In the data rows, the value 128 means zero.
Here is a table of points, one per row:
[103 183 177 223 177 181  98  70  31 141 197 153 125  39 255  45 193 153
 127 120 130 173 122 135 136  67  97 149 161  71 102 123 136 142 122 150
 140 138 125 118 131 122 131]
[ 63  74 249 218  87  42   0 161 255 100 140  45 101 255 158 117 162  45
 111 166 160 138 120 127 142  87 118 158 118 173 147 136 123 126 132 131
 129 125 132 129 130 118 142]
[255 243   3 219 228 147 148  84 173  33  56 206  24 193 158 137 145 145
 149 119 107 122 156 131 118 129 145 121 134 127 116 104 145  77 135 120
 126 121 116 137 130 120 141]
[100 209  77   0  13 255  73 174 136  42 255 158 124 216 123  95 153 125
 145  33 160 104 102 102 119 160  45 161  87 102 123 124 132 115 127 158
 118 103 134 134 131 126 132]
[ 66  56 127  47 168 224 162 255 196  95  81 147 100  48 113  69  87 109
 145 144 230 146 197  98 118 129  99 140 189 135 144  86 115 134 137 126
 106 136 129 125 137 132 136]
[119   0  56 188  74  61  54 255 191 235 185 255  68 125  95   0 102 173
  61 112  96 146  82 164 102 128 117  49 133 176 109 189  82 112 128 129
 132 152 142 164 129 138 130]
[ 88  65 194   0 143 255 186 255 177   0   0  96 118  52 100  89 105 134
 111 120 212 196 251 148 165 170 103 119 164 130 138  66  85 130 119 139
 144 122 131 131 117 119 128]
[122 255  44   0   0 255  59 179 155  52 246 125 123 192  97 133 130 141
 123  23 170 141 138 107 138 132  80 149  89 110 130 131 120 128 124 129
 147 118 127 131 127 130 123]
[244 174 255  32 127   5  23 141 187 129 139 255 172  21 132 218 103  35
  91 111  97 148 158 143 119 101 145 132 110 107 139 130  99 116 143 116
 137 121 125 119 133 139 136]
[191 161 246  23 149  37   0 139 174 121 170 245 191  17 118 255 119  22
  85 121  89 131 180 133 137 129  93  99 157 165  99 143 164 134  92 126
 153 127 130 145 128 124 123]
[212  39 202  49  95  82 255 198   0 186 114  36 115 213 206 233 197 109
 191 167 108 130 160 137  82 142 105  80 142 144  89 170  78 108 142 142
 123 125 121 123 124 119 124]
[149   0 160 235  46 230   0   0   0  32  83 123  92 100  40 157 133 186
 144  85  80  99 137 148 108 170 138 108 133 105 149 126 131 132 117 130
 127 136 117 132 139 115 138]
[128 255 197 255  45 154 255 228 146 135 121 177 226 121  69 142 151 156
 128 111 138 125 158 165 114 134 130 170 134 165 112 152 106 117  91 136
 125 136 134 128 117 125 128]
[107  94 168 205  86 165  64   0   0 105 151 131  97  80 188 132 110 172
 146 109 143 151 115 137 114  76  87 124 133 127 115 119 138 131 123 128
 123 133 130 127 126 140 127]
[  0 124 123  81 213 214 159   0 131 174  48 185 234 181 133 150 134 160
  84 123 127 142 126 109 120 146 113 137 133 126 164 142 123 122 131 122
 117 127 131 132 134 128 123]
[  0  96  37  82 191   0 230 189  34   0 255 146  96 125  65 123 134 141
 139 204  79 144 142 123 146 144 106 145 120 129 134 150 130 120 130 115
 154 133 126 126 129 124 128]
[120 140  95 177 118  73  32 236 200 136 105 164 173  90 108 236 130 184
 187 150 190 121  57 110 144 159  98  86 131 105 112 106 156 136 213 133
 126 127 129 127 117 121 131]
[ 56 175 250 238 104 128 165 184 159 111 196  52 120 181 249 129   0 188
  91  68  72 143 147 101 105 174 116  94 160 117 125 123 130 126 142 133
 114 127 131 123 136 138 126]
[  0 139 156  32 255 204 184   0 105 155 119 231 189 222 129 215 103 221
   0 246 227  85 165 124  66  93 157 122  85 118  95 114 125 145 121 130
 136 131 122 141 125 123 134]
[  7 183   0 119  94   0 136  46 113 201   6  88 148  53 142  93 148 106
  96  51 149  86 129 102 117 152  83 127 107 120 125 140 121 145 139  90
 121 132 136 123 126 133 130]
[145 164 144 230  44 234 255 107  57 106 120 160 106 140 113  83 127  20
 146 152 155 121 102 106 159 111 144  53  81  92 164 115 129 132 109 128
 121 123 127 136 130 128 130]
[ 72 144 250 227 116  49  52 207 242 111 165  47 103 220 238 133  34 129
 126 101 109 127 139 112 141 122 124 134 116 131 143 120 123 116 130 124
 136 137 129 135 134 125 134]
[220 235   0 134 255 177   0 255   0 255 186  20 186 128  59 128  75  67
 117 141 154 168 124 175 119 141 117 145 123 117 129 138 120 132 125 132
 127 119 139 119 125 121 131]
[255 134  63 116 174 133 200  12 225  21 113 168 120 143 177 118 111 146
 158 143 155 154  57 202  72 151 146 128 128 139 136 139 122 136 132 132
 131 126 138 118 125 132 123]
[120 255   0  29   0 141  84 147 179 181 181 108 117 110 148 142 113 151
 161 232  67 149 131 159 131 107 183 105 163 139 128 112 124 131 113 151
 114 102 130 141 122 132 131]
[255  37  87  62 188  92 165   0 187  91 149  35 192  96 143  90 108 139
 130 121 133 155 134 162 110 130 134 155 133 133 131 141 110 175 113 125
 120 119 112 138 126 122 125]
[  0 114 116  49 229 162  64  26 187 181   0 216 255 255 144 101 117 138
 255  87  46 245 123  87 164 117 152 131 105 150 106 129 116 135 119 117
 152 127 125 130 127 123 124]
[248 213   0 200 226 169 136 155 105  76  49 206  29 184 165 140 144 157
 127 117 101  91 173  73 170  95 116 108 123 155 124 114 131  93 134 123
 129 135 109 138 129 122 124]
[  0 145  16 120 116   0 185  54 101 136  32  84 155  90 127 113 162  97
 137   8 181  93 128 107  88 113 157 113 152 122 129 117 129 130 121 106
 111 111 131 127 128 134 127]
[118   0 136 202  44 150   0  42  91  43  99  85 123 154  34 106 164 116
 114 128  89 129 155 141 119 187 161 108 127  16 121 141 135 137 128 119
 127 128 134 129 117 129 133]
[132 192 190 159 214 136  14 211  88 145 202 183 175  30 255  95 223 121
 148 185 146 115 140  88 125 255 243 121  88 198 166 137 121 122 132 117
 126 123 128 138 130 132 125]
[161  59 111 120  33 209 255  58  32 108 117 166 112 116 132 127  74  25
 172 184 202 131  81  79 145 114 162 131 121 116 130 132 129 118 111 133
 126 130 116 124 123 137 132]
[  0 138 131 128 193 238 201   0 227 255 151 151  22 127  83 229 203 156
  20 121 111 191  87  86 187 184  80 128 195 138 202 167 122 113 121 131
 135 120 131 126 130 127 128]
[176   0 104  75  75  83 255 228  13 237 115  61 113 213 212 250 188  82
 153 131  93 123 158 150  88 147 143 133 143 127 148 138 103 123 147 125
 117 138 146 152 130 122 126]
[250 206 255   0 124   9 123  96  53 200  97 153  73 144  71  41  97 176
 140 126 128 131  93 110 138 137 142 172 123 119 154 121 164 142 136 115
 128 135 135 127 121 123 118]
[121 224 213 255  16 204 255 143  64 102 115 156 188 129  58  84 185  68
  73 104  70 123 165 160 108 112 144 130 120 143 145 129 148 139 182 126
 130 129 134 127 141 138 125]
[  0 101 114  59 230 206 127  45 137 143  79 242 255 202 129 135 109 174
 145 149 124 135 132 108 109 126 148 142 114 155 120 104 127 131 130 138
 109 136 131 122 129 134 124]
[173 167 161 255  73  39  23 238 212 165 150 171 183  90 118 255 111 200
 164 155 199 147  60 101 108 133 107  96 137  97 146 107 145 124 163 133
 136 127 132 140 131 134 125]
[211 211  43  97 255 188   0 255   0 255 198   0 200 112  47 100  82  63
  96 144 146 223  92 226  82 157  99 135 138 137 133 125 164  61 132 114
 122 137 111 132 128 129 130]
[ 43  92 224   0 195 255 205 255 147   0   0   1  61  26 147 166 146 163
  52 108 150 248 155 173 177  89 164 106  54 119 108 231 191 140 136 145
 111 130 124 117 128 136 131]
[  0 104 181  57 235 142 105 133 211 157  96 178 220 193 127  94 122 111
 220 121  99  89 115 160 176 147 107 117 140 124 109 117 122 118 134 146
  97 139 128 114 133 132 129]
[118 235 207 174 211 155  54 155  64 129 240 140 144  36 255  65 212 163
 149 157 134 129 137 124 118 160 156 133 106 141 135 132 115 114 132 143
 131 130 128 133 127 123 131]
[  0 102  30 100 177   0 177  80  74  25 153  95 143 121 111 121 158 123
 121  62 183 135 153 143 123 116 173 118 143 121 129 123 140 116 132 182
 136 140 126 117 117 124 134]
[171   0 166 224  49 239   0   0   0  41 143 107 140  60  72 175 104 194
 174  81 120  95 123 153 124 112 120 116 106 203 141 125 132 117 126 133
 124 130 127 137 134 128 136]
[170 139 142 174  52 255 255  88  31  98 114 140 143 140 151 127  80   0
 131 163 196 161  85  75 136 102 125  65  94  79 169 117 112 136  84 119
 118 133 129 122 127 123 128]
[168   0  69 102  99 125 238 255  32 220 106 173  97 174 201 188 180  88
 126 102  86 124 188 149 116 122 150 190 113 129 171  92 161 141 104 144
 130 141 134 152 130 134 128]
[ 88   0 170 240  63 120   0  85 224  88  81  47 115 228  65  89 223 101
  94 163 121 115 136 121 134 135 118 146 135  56 118 125 125 141 126 136
 122 121 131 130 119 140 119]
[133 252 222 255  32 196 255 193  95 104 110 139 247 132  50 100 162 120
 135 104  70 118 151 155 135 141 126 163 132 148 106 127 136 127 143 127
 124 124 129 126 115 127 136]
[255 169  46 141 165  99 207  18 213  15  53 174  46 184 157 119 155 121
 122 155 119 163  99 183  94 182 136 159 145 137 119 114 135 119 126 124
 142 125 135 110 123 129 133]
[208 139 255   0 103  35 182  96  30 194  96  70  64 232  87  61 154 184
 146 158 164 114  89 105 138 126 112  88 156 155  90 103 152 125 106 113
 140 122 126 125 137 137 136]
[226 222   0 185 255 163  59 220  53 150  87 122  78 173  83 127 126 153
  97 113 102  79 178  65 156 105 125 128 123 131 119 142 111 173 133 129
 132 116 133 128 129 128 130]
[  0 142  35 137 170   0 200  57  96  62  86  95 140  98 138 124 169 110
 119   9 206 104 142 143 131 112 146 107 166 123 138 126 137 127 125 133
 122 118 126 135 125 129 125]
[220 239   0 160 255 152  41 232   6 210 142  58 104 171  67 129 112 101
  99 118 127 122 141  97 165 109 129 103 110 145 131 120 113 186 127 137
 126 118 147 117 134 127 126]
[231 214 255   0 125   0  76  81 148 147 116 235 122  74  83 139 103  76
 102 119 117 164 164 144 142  88 145 158 106 109 163 123  83 118 178 135
 113 119 114 120 133 124 134]
[  0 117  49  88 214   0 231 219  54   0 252 148  90  98  49 169 120 138
 153 255  57 144 134  99 122 176  84 134  91 115 122 134 132 138 132  86
 107 112 127 124 136 122 128]
[255 242   0 192 255 155 103 183 105 120  50 166  63 212 120 132 150 175
 119 115  96  79 173  55 179  90 129 113 125 127 115 124 120 140 133 126
 124 135 113 138 131 134 127]
[154 175 174 255 108  73 105 245 179 177 131 160 167 107  96 242 141 236
 167 122 213 118  57 114 136 124 116 133 118  85 155 136 119 128 112 118
 131 126 132 117 130 127 119]
[101 231 200 255  36 203 255 137  73 111 110 166 169 145 102  67 167  46
  97 144 116 137 133 128 101 112 124  80 119 123 148 123 137 138 168 122
 141 116 133 127 145 135 122]
[161   0  95 140 114 234 109  75  95  95 192 158 165  82  96 105  73 108
 121 159 151  93  71  69 162 137 159 185 186 136  73 147 145 120 141 121
 128 129 128 122 136 126 130]
[ 75 227   0 110   0  54  98  96 159 244   0  67 125  37 161 103  75 140
 154 202  77 124 154 112 116 161  82 154  86 117 119 123 115 127 125 134
 147 166 139 132 122 122 127]
[167   0  40 104  73  85 176 255  68 252 131 254 102 139 178 127 118 122
 107 103 100 131 111 158 119 120 130 185 126 118 139  81 170 148 106 126
 129 109 106 108 128 131 130]
[ 16 172 168 222 211 236 249   0 255 255 222  60   0  65  28 180 217 125
 151  82  62 206  71 106 150 129 177 123  89 130  50  57 118 122 124 116
 113 133 128 128 129 126 126]
[146 187 221  44 160 118   0 163 222  61 127 193 179  41 135 195 167  41
 141 137  82 104 133 113 104 164  92  91 157 146  84 114 177 133 102 133
 114 129 139 133 128 119 117]
[224 149 255   0  87   2 170 100  39 212  90 103  47 194  90  32 118 188
 147 143 152  91 119 107 145 145 151 126 160 124 111 116 169 151 106 127
 139 133 153 140 131 130 130]
[ 53 191 255 228 125  77 118 207 160  87 227  24  50 209 255 125   0 154
  82  64  67 146 163 102 105 144 135 103 134 121 142 125 129 128 128 136
 122 134 126 128 118 129 127]
[ 73  92 150 120 186 229 159 190 255 165 134 159  70  78  75  87  78 114
 204 162 153  65 160 113  41  99 151 143 144 115 160 144 137 135 133 130
 113 136 128 126 131 134 138]
[132 236  22   0   0 255  55 153 177 105 255 120 133 219  93 109 153 146
 137  78 159 128 123 138 136 110 127 115 141 127 122 134 115 128 127  97
 140 143 123 118 124 132 131]
[127  49 139 212  57 224  31   0   0  84 116 111  92  63 101 163  74 170
 163  90 131 135 158 178 131  99 105 118 113 205 152 120 114 131 113 118
 129 123 132 130 127 140 122]
[  0 170 143 129 240 201 217  16 166 218 190 129  64 157 130 159 132 133
  73 125 139  73 130 173 186 162 122 147 128 115 122 117 127 129 127 123
 106 127 126 124 138 132 126]
[217 204 255   0 115   0  76  98 124 203 122 193  94 132  60  58  82 124
 102 119 115 113 109 123 176 102 147 188 116 112 149 127 110  97 147 141
 115 137 132 120 118 118 119]
[  0 141 164 117 255 135 168  86 197 156 219 125  79 153 179 122  99  93
 184 135 109   0 138 255 255 133 108 112 116 105 120 135 116 151 130 122
 152 114 135 140 117 128 121]
[179   0 128 120  80 255 182  70  34  58 124 157 120  83 145 136  72  46
 161 160 200  92  64  71 161 160 164 209 137 139  63 162 126 132 162 121
 146 123 126 122 135 125 123]
Along one direction, these points spread out more than along any other. Take the direction at right angles to it along which they spread out most. Go by this last direction. How many in every 100 of the points above lie lower along it than each point below? Round to a whole number. More than half of the points above lie lower than the first one.
[126   0  32 179  73  81  90 255 152 255 186 255  78  98 126  32 108 160
  69  91  94 136  72 139 106 114 125  98 121 126 128 124 143 139 116 122
 127 116 113 114 126 121 118] 63
[ 82 242   0  75   0  90  81  82 189 252  25  82 111  68 175 115  89 139
 114 222  82 115 141 135 132 133 138 121 138 150 121 141 136 128 125 153
 124 117 129 127 130 130 125] 33
[  0 114  38  97 201   0 217 105  35   0 212 142  91  98  81 161 156 137
 136 132 127 148 146 135 126 132 166 128 141 108 131 132 140 126 133 179
 164 149 118 127 123 129 127] 22
[255 201  27 168 225 134 186  55 201  11  43 238  30 192 168 145 121 130
 119 125 111 113 131 149 123 143 131 127 142 125 135 142 136  82 128 124
 132 125 130 121 128 125 129] 47
[103 150 143 178 129 184  89  35  14 131 185 153  86  65 233  63 142 152
 127 136 162 159 131 130 130  45  70 158 165  80 102 124 133 143 128 129
 137 136 128 131 130 126 126] 72
[255   5  94  64 153 108 216  52 255  90 186   0 255  74 118 124 104 148
 112 113 122 142 159 120 145 127 108 142 123 122 135 134 120 130 123 125
 122 131 106 134 133 128 132] 38
[130 255   0   0   0 191  75 123 167 135 244 101 135 178 133 119 112 147
 147 154 129 172 137 139 151  88 180  95 188 135 127 131 137 136 127 102
 114 145 119 128 129 127 126] 53
[132 237 186 255  47 103 167 239 169 137 133 134 194 101  90 161 175 213
 121 125 150 116  85 143 107 132 120 165 122 122 135 144  97 127  66 126
 118 138 125 120 130 127 123] 68
[ 72  19 203 234  88  42   0 157 255  72  81  40  91 243 110  80 222  13
 118 188 163 140 106 130 151  92 122 171 109 218 123 131 124 129 129 110
 119 123 135 125 131 129 129] 43
[255 126  77  90 193  75 218   0 255  44 130 102 154 105 149 118 100 104
 131 151 152 160  82 199  93 141 117 134 115 133 128 133 111 167 122 144
 133 131 119 130 124 125 127] 33
[255   0  83  81 159  97 172  72 250 137 222   0 255  72 103  96 137 161
 107 124 102  92 171  81 160 103 104 123 103 129 126 116 132 114 139 124
 120 127 120 126 122 134 125] 40
[ 23 106 243   0 228 255 140 255 139   0   0  17  89  74 138 158 142 144
  93 109   0  31   0 109  77  86 154 151 169 121 152  88  87 135 114 125
 153 125 129 132 126 128 131] 22
[ 36 217   0 144  36   0 111  50 134 221   0  68 140  38 149 106 111 116
 114 130 110 109 131 113  92 166  72 163  93 139 133 126 130 116 129 108
 137 146 130 117 131 129 118] 33
[255   0  89 117 153 105 199  81 255 136 172   0 255  63 108  96 151 186
  93 109 102  83 128  66 178  71 149  99 111 120 146 134 133  76 125 136
 125 118 150 108 123 127 120] 50
[ 47 144 151 187 174 192 186 100 255 255 152  90   0  57  46 119 111 118
 253 143 140  83 179 133  11  64 180 135  88 110 143 180 155 139 120 115
 155 116 130 141 125 123 125] 24
[191 108 255  37  87  66 248 120  29 201 103  34  96 248 141 147 183 164
 159 151 172 132 142 122 114 142 114  66 171 169  81 148 113 122 128 127
 123 118 113 109 129 126 131] 57
